In the rows, zero is written as 128.
Each path below is one point turned by a fixed rotation once a step. After each direction that follows a path, write how fast that rotation turns it, in deg/step (0 if it stays still).
Each turn is a multiple of 5 degrees from 10 to 175, or 0.
Each row of a path follows its step; steps can be skipped.
path 1
step 0: [135 121 124 129 120 136 134 123 118 112 122 123 129 126 135 146 119 134
 139 129 123 135 124 125 122 127 132 140 135 137 120 131 126 112 135 130
 145 136 133 136 139 134 118 133 121 134 121 124 133 132 135 138 112 130
 122 128 122 141 129]
step 3: [129 115 145 119 117 137 126 124 115 124 126 135 108 138 122 130 118 131
 138 128 126 130 114 123 116 127 132 128 125 121 123 124 131 139 131 129
 133 134 129 132 128 119 117 132 122 144 126 134 138 135 136 123 116 137
 125 122 128 140 123]
step 5: [121 116 135 122 113 128 144 118 124 130 122 125 114 124 124 138 127 128
 132 125 136 127 112 132 119 112 129 132 126 129 115 129 126 133 134 117
 138 133 144 138 126 139 121 123 121 130 136 123 128 139 121 129 130 118
 125 123 125 128 115]
step 8: [124 109 114 128 129 133 141 134 130 122 130 125 117 127 115 126 124 137
 136 129 122 131 122 133 117 113 120 141 125 127 126 106 128 125 126 118
 126 136 132 130 127 135 125 136 128 135 122 147 129 136 126 129 137 134
 128 120 122 139 118]
step 9: [129 120 129 130 135 125 134 122 121 124 116 126 136 132 140 145 122 120
 129 124 144 130 111 125 124 123 124 126 130 131 114 133 107 122 126 127
 131 131 132 129 136 136 133 130 130 127 130 146 134 119 127 125 125 141
 114 123 127 131 111]
step 10: [108 121 132 133 122 131 132 122 123 113 129 135 117 133 126 122 118 142
 131 130 130 134 117 132 113 129 132 124 130 120 116 121 129 135 128 126
 143 117 132 136 126 130 125 134 133 127 118 146 136 144 132 131 119 138
 131 128 132 137 128]
step 13: [128 117 130 127 115 130 128 122 111 135 131 148 133 123 134 132 115 125
 133 122 123 140 126 135 138 113 120 129 126 123 112 124 126 136 133 119
 127 132 129 124 133 135 129 134 138 130 121 148 126 136 138 136 125 132
 133 133 134 131 119]
step 15: [134 122 116 130 123 134 139 123 112 129 120 132 130 112 123 116 116 136
 133 135 118 129 118 126 115 127 123 136 122 121 135 119 123 130 132 111
 136 136 126 135 124 145 119 132 129 133 130 144 129 126 129 138 124 131
 137 125 129 128 116]
step 17: [115 123 121 132 124 139 134 127 122 120 122 129 129 132 124 124 125 133
 137 131 127 141 114 122 122 129 127 127 132 129 124 123 111 143 119 127
 136 134 136 139 131 129 120 140 129 128 141 143 138 135 147 126 117 124
 139 127 131 140 131]
step 18: [131 126 125 134 117 114 140 128 114 126 126 142 126 125 137 131 128 138
 135 119 125 144 119 124 117 132 124 135 124 123 122 129 128 104 136 135
 135 141 121 142 132 127 124 129 124 136 125 142 128 121 135 136 131 131
 121 127 128 138 119]
Speeds:
[126 126 128 133 127 126 128 127 128 127 131 130 125 129 129 129 128 131
 129 127 127 130 130 131 128 130 126 127 127 125 129 128 129 127 130 125
 131 126 126 128 126 131 131 122 129 124 128 129 131 126 128 131 130 127
 127 128 133 124 127] | 130
[129 129 128 125 129 128 126 130 129 127 128 128 123 131 124 124 127 131
 129 129 133 125 129 128 128 127 124 126 127 127 125 129 128 130 130 129
 131 131 130 133 130 128 129 126 128 129 128 125 130 129 126 125 130 131
 131 128 130 130 130] | 160
[131 127 128 124 130 125 132 130 128 129 128 128 126 126 130 131 127 129
 127 132 130 124 127 125 127 128 128 123 125 126 127 128 127 126 132 126
 129 128 127 124 125 128 126 129 127 131 132 131 127 125 126 129 131 126
 128 128 128 127 127] | 110
[128 129 132 130 128 127 131 125 134 129 125 131 130 130 129 132 127 128
 127 128 129 127 127 130 131 129 127 126 131 129 128 131 128 127 125 127
 132 131 128 127 131 129 126 125 123 129 127 127 129 127 126 130 128 130
 128 128 125 128 132] | 155
[128 127 127 130 127 130 129 127 130 126 128 128 127 123 132 127 124 129
 130 128 127 128 130 130 127 129 128 124 127 133 126 128 127 126 127 128
 128 126 128 125 128 126 129 132 129 127 126 125 130 128 127 126 130 133
 124 128 131 132 130] | 35
[130 128 131 127 126 129 125 126 129 133 130 129 127 123 132 126 127 125
 124 125 127 127 127 133 131 126 129 130 125 126 129 128 130 130 130 128
 128 128 135 128 128 130 126 128 127 130 128 126 126 128 128 128 129 127
 130 125 131 128 130] | 45
path 2
step 0: [144 122 140 113 131 129 123 125 144 136 131 140 124 135 113 128 122 135
 132 137 125 117 136 127 127 136 129 130 114 127 146 132 126 122 120 126
 121 141 133 138 123 125 127 105 130 127 132 139 137 122 121 140 129 129
 142 127 124 124 136]
step 1: [125 121 140 125 114 131 116 135 125 131 122 135 121 112 132 132 132 139
 133 112 124 132 119 131 135 114 136 129 128 130 130 124 142 122 126 131
 121 129 132 148 125 132 136 145 138 130 113 125 132 114 127 142 136 114
 133 129 124 119 140]
step 2: [127 122 138 131 136 141 124 130 131 126 119 131 134 126 140 131 149 125
 132 124 134 130 139 123 117 140 133 125 123 111 121 121 141 137 137 128
 139 129 119 118 145 135 118 116 137 113 123 116 135 122 110 129 132 125
 130 121 122 123 126]
step 4: [136 125 143 129 117 118 124 141 128 140 132 116 118 109 132 124 132 145
 130 131 110 125 125 132 142 134 137 124 137 143 120 137 123 124 132 121
 127 132 132 116 133 130 130 130 120 122 139 114 140 127 129 135 137 132
 119 118 126 132 134]
step 8: [141 140 138 123 125 137 118 124 136 111 122 127 142 113 133 120 134 128
 134 139 137 119 130 127 137 135 129 126 131 137 133 137 132 135 113 127
 129 140 112 127 133 140 127 109 128 132 118 142 120 122 117 130 135 127
 123 125 128 115 132]
step 9: [126 122 130 138 120 132 127 125 124 131 145 118 117 106 114 136 135 120
 138 115 123 124 142 131 137 111 137 135 135 131 133 124 142 127 129 138
 122 131 131 137 125 137 127 127 128 116 137 136 128 139 111 129 125 127
 118 123 122 132 138]
step 13: [142 130 127 126 124 134 133 149 122 134 121 129 143 131 123 119 130 123
 146 133 129 130 119 128 119 124 122 123 131 119 137 126 134 113 135 123
 121 152 132 120 136 137 120 133 124 128 136 132 113 117 117 132 119 116
 124 116 132 122 122]
step 14: [119 128 122 121 140 132 132 114 130 133 137 135 142 111 133 135 133 135
 131 128 137 146 126 138 138 125 138 122 139 136 128 127 128 125 127 127
 125 132 123 127 125 133 121 133 144 125 135 148 120 112 114 124 144 134
 128 130 133 141 133]
step 15: [135 116 125 130 119 142 121 130 134 130 134 125 123 119 123 122 125 147
 124 111 112 121 125 128 127 115 128 128 122 117 132 133 119 128 135 129
 124 129 118 121 138 120 130 116 140 130 136 130 124 138 114 118 137 147
 121 134 113 126 115]
step 16: [139 127 129 151 121 138 118 141 121 131 122 133 126 135 127 129 132 133
 128 137 136 108 122 117 136 129 121 129 129 136 121 134 127 125 122 121
 131 145 110 136 125 119 123 135 135 132 118 144 120 131 125 132 125 127
 133 113 121 141 139]
Speeds:
[127 131 129 126 131 125 127 127 126 130 125 128 127 131 129 127 129 130
 128 126 126 130 125 129 128 127 128 130 127 125 131 128 129 125 125 130
 125 132 129 128 129 127 126 126 125 125 130 132 128 124 132 127 128 128
 130 130 131 125 127] | 55
[126 124 130 124 128 127 128 127 131 127 130 129 129 129 127 128 132 128
 130 125 128 127 128 128 126 124 126 128 129 126 130 128 128 130 130 128
 123 127 131 127 124 131 123 132 128 129 127 127 129 125 127 126 130 126
 126 131 129 132 131] | 85
[126 129 124 131 128 129 127 127 127 127 130 126 132 127 128 127 131 128
 130 127 126 127 127 134 127 127 123 130 131 129 128 132 127 128 126 127
 128 131 127 128 128 125 127 131 129 129 130 131 127 126 124 126 125 132
 125 124 125 127 127] | 10
[127 129 127 126 134 129 127 127 125 128 127 125 128 129 128 128 123 130
 127 131 126 124 129 126 128 129 127 127 128 129 127 126 127 130 130 125
 124 131 131 131 125 125 129 130 124 129 128 124 130 127 128 131 126 131
 129 127 125 130 129] | 60
[131 129 127 125 126 129 129 128 126 128 126 131 128 129 130 126 130 129
 126 128 128 132 127 129 129 129 130 130 133 132 121 129 127 126 129 125
 124 124 131 126 127 128 128 129 127 127 124 130 128 125 127 131 129 127
 127 127 126 125 128] | 115
[125 128 129 126 128 132 128 128 126 130 124 127 126 126 133 125 128 125
 132 130 125 127 127 130 128 128 127 132 122 129 127 128 129 127 128 127
 127 127 128 127 126 126 128 125 130 129 130 130 128 130 126 129 130 126
 127 127 129 133 128] | 0
[130 131 130 130 129 127 126 128 128 129 130 125 125 130 133 130 131 128
 127 127 126 131 129 128 129 128 127 124 125 127 130 130 127 125 129 132
 127 127 129 128 125 129 128 131 129 127 128 124 126 130 126 131 131 131
 125 128 125 127 123] | 135
path 3
step 2: [134 122 123 130 123 135 146 126 118 125 128 131 113 125 126 135 126 135
 129 127 130 136 117 143 120 128 127 125 124 135 143 121 125 142 125 131
 122 148 125 131 133 125 122 111 111 127 129 128 129 125 119 135 118 119
 124 128 122 137 126]
step 4: [125 133 131 137 115 123 145 133 131 125 130 124 119 123 128 120 137 143
 114 140 130 110 117 129 134 147 136 135 120 125 133 131 116 125 129 124
 126 121 128 122 131 124 125 124 126 136 125 123 121 127 128 131 120 139
 125 129 133 121 113]
step 5: [124 126 120 146 129 133 127 128 131 135 126 120 132 135 122 119 142 133
 136 131 119 114 125 134 125 141 127 131 127 127 129 118 128 131 142 130
 122 110 129 134 138 141 122 134 118 126 118 121 132 113 127 135 129 137
 129 118 137 122 117]
step 8: [130 121 139 129 133 133 140 119 122 128 151 136 130 130 133 142 119 130
 121 130 134 132 120 131 131 143 128 130 127 130 141 126 123 121 113 133
 117 130 142 135 120 144 121 126 132 123 125 123 116 134 122 134 123 136
 123 139 126 131 124]
step 10: [130 118 115 143 122 134 147 119 123 125 133 116 129 135 136 123 124 137
 126 129 123 129 123 140 136 135 122 131 126 133 128 124 127 129 138 125
 122 120 111 142 141 136 125 127 122 129 119 120 135 128 124 119 140 138
 119 122 125 130 122]
step 11: [122 135 120 132 130 134 143 134 123 117 125 117 115 142 121 119 130 142
 129 142 123 133 121 127 129 126 130 119 135 126 126 121 118 142 137 129
 131 134 128 138 132 136 121 126 117 143 135 124 131 127 125 116 119 128
 133 123 123 129 109]
step 12: [117 133 129 145 143 133 137 133 135 135 132 124 119 131 122 129 135 126
 124 123 132 126 121 123 138 140 130 134 128 140 125 127 120 142 133 135
 124 139 143 123 134 137 132 138 122 130 131 117 140 121 121 133 123 123
 129 136 123 140 113]
step 13: [129 116 142 124 134 128 122 138 128 137 142 121 124 123 122 129 134 131
 125 131 120 121 115 119 137 145 132 136 131 136 136 127 118 121 127 134
 117 136 143 132 126 141 124 132 123 129 133 138 124 121 131 132 116 143
 122 132 127 120 116]
step 17: [119 129 116 144 138 138 134 129 130 121 146 119 132 132 124 137 126 129
 122 142 133 126 112 138 137 136 113 126 133 128 124 135 125 129 126 136
 135 124 134 128 131 139 134 143 128 136 124 121 129 130 122 140 129 131
 128 137 133 132 115]
step 18: [124 119 139 137 131 127 132 135 126 135 131 123 125 128 128 135 124 131
 131 132 115 122 108 124 134 133 114 126 134 132 128 133 106 124 137 125
 123 132 140 132 133 139 130 120 123 150 119 135 131 134 123 125 128 136
 128 123 142 126 120]
Speeds:
[128 129 126 132 130 128 128 123 128 128 131 127 131 130 128 129 128 128
 130 124 127 124 130 129 129 127 125 128 130 128 129 127 129 125 129 130
 128 126 128 127 127 128 129 133 128 123 129 127 130 129 129 126 129 128
 122 133 126 131 128] | 155
[128 123 128 128 128 127 126 127 125 128 127 125 128 128 128 129 126 129
 126 128 124 124 128 131 129 124 123 131 130 130 125 125 129 127 129 129
 127 127 127 129 132 126 128 128 126 128 125 134 127 124 126 130 127 128
 126 125 130 127 131] | 85
[126 129 130 128 128 123 127 128 129 124 126 130 129 130 127 125 125 132
 127 129 128 124 130 126 128 126 129 126 130 127 128 129 127 126 129 131
 131 128 129 128 129 129 126 125 127 131 126 130 123 129 130 125 124 129
 128 132 124 132 129] | 145
[128 127 126 129 132 129 132 127 126 125 128 128 129 129 126 124 127 128
 127 128 128 129 132 130 126 128 131 129 128 123 130 125 131 128 128 130
 131 128 127 129 133 129 130 130 131 131 128 132 133 127 130 128 129 125
 131 127 128 127 125] | 70
[130 130 129 122 128 128 130 126 124 131 126 129 127 128 129 129 125 133
 132 127 128 125 129 128 130 134 130 130 128 126 125 129 130 127 131 128
 127 126 125 129 127 126 128 130 131 129 126 127 129 127 128 128 126 129
 127 127 130 129 128] | 70
[127 130 130 131 129 126 128 131 131 133 127 126 126 127 128 126 129 129
 129 129 124 125 130 125 132 125 126 131 129 124 128 130 128 131 130 126
 131 127 127 130 129 131 126 131 126 128 131 128 130 132 125 129 126 128
 131 128 131 129 127] | 55
[133 125 125 128 128 124 129 132 129 130 128 130 129 130 127 129 127 130
 129 126 128 127 126 129 130 127 130 130 127 127 129 131 129 124 128 128
 130 124 135 128 129 129 132 125 126 129 130 126 128 127 130 128 131 129
 126 126 129 126 127] | 80
